In the rows, zero is written as 128.
One turn moves every row onto another: examples first, then more rows asked
Dep: [133 133 144 146 151 130 124 120 112 121 131 166 126 150 162]
Mutu: [148 118 131 161 158 106 119 113 119 126 128 124 149 124 122]
Gupe: [161 120 118 182 156 119 106 114 130 119 134 144 147 132 120]
mavo: [141 148 142 131 162 116 122 116 104  97 116 143 140 134 126]
Lizo: [155 115 120 147 159 114 114 118 131 104 124 142 163 122 145]
metu: [139 116 125 154 160 124 132 119  95 122 136 162 134 128 156]
Tupip: [138 146  79 160 148 131 115 115 121 105 129 150 125 141 131]
vedi: [144 127 105 163 172 109 105 125 106 100 120 162 129 116 128]
refo: [124 146 129 153 145 126 119 101 136 104 159 157 126 151 112]
Zule: [133 141  88 155 166 118 126 120 120 106 126 153 133 145 160]
tavo: [ 88 128 139 168 153 121 111 117 117 100 131 152 125 141 156]
feko: [106 155 136 157 159 123  92 100 127 105 144 134 134 156 145]
Fom: [141 167 117 135 158 109 112 112 115 100 132 159 124 143 142]
noka: [118 143 136 140 157 137 113 117  99 101 132 155 118 157 155]
Dud: [151 133 118 152 163 124 116 122  89 105 124 148 132 133 164]
Fifig: [159 130 144 140 154 128 114 111 115 110 119 141 132 137 115]
vezuf: [125 152 131 153 142 131 118 117  94  93 135 158 122 156 115]
Vis: [111 130 143 166 154 106 131 105 131 109 142 131 150 127 117]
rabeb: [129 129  86 179 149 132 104 126 125  95 138 139 128 128 128]
mif: [117 142 106 184 152 138  98 129 139  95 137 135 132 149 132]
Vaful: [118 114 115 180 133 119  96 104 125  96 136 170 132 142 119]
kidus: [119 111 137 174 156 130 122 115 105 107 147 152 143 116 158]
foz: [130 132 122 190 132 103 104 112 112 116 122 131 147 128 139]
pigal: [105 121 136 132 161 130 117 115 132 102 146 149 141 155 126]
nepop: [159 139 122 170 143 131 105 114  88 101 118 142 140 137 128]
vada: [114 119  91 168 163 129 114 118 122  88 131 155 129 121 147]
foru: [126 158  98 166 151 136 109 117 135 105 129 146 128 164 137]
bazug: [109 106 129 156 156 106 114 118 146 111 131 145 153 131 136]
Buta: [109 116 123 185 172 121  85 113 116 105 131 137 141 129 130]
fon: [130 127 123 163 136 128  86 114 116 106 155 147 126 166 124]
ded: [113 126 157 165 148 135 115 117 122 105 141 157 135 139 163]
Zela: [105 119 143 156 156 106 108 109 117 110 123 124 146 123 127]
fopet: [151 131 129 123 163 136 117 115 117  96 139 147 151 147 136]
dazu: [ 96 144 130 174 131 104 117 115 116 109 137 147 129 147 125]
simen: [110 123 115 168 159 145  92 126 130  89 136 140 122 144 151]
vosog: [119 127 124 182 148 110 112  98 144 122 149 143 144 141 120]
karu: [144 137 104 183 144 104 119 109 120  96 136 170 152 141 131]
duzut: [122 141 154 144 150 127 125 102 128  93 134 150 132 140 111]
rof: [139 121 134 152 163 110 114 113 106 106 105 137 151 116 127]
lisob: [154 149 113 166 145 113 108 121 110 107 154 147 146 166 137]
Dela: [166 140 125 155 153 135 113 115 121 100 145 158 129 142 112]
Ral: [120 117 121 180 160 109 114 120 108 105 123 145 142 116 166]
rep: [107 145 153 136 156 113 116 113 115 100 133 130 137 142 127]
zufak: [128 146 112 154 162 135 103 127 128 106 131 137 127 166 163]

Dela moves to Gupe
foru moves to Tupip
Now these:
Dud moves to Ral
vada moves to simen
rof moves to Zela
Buta moves to feko
karu moves to Vaful
dazu moves to vezuf
Lizo moves to bazug
kidus moves to ded
Fifig moves to Mutu

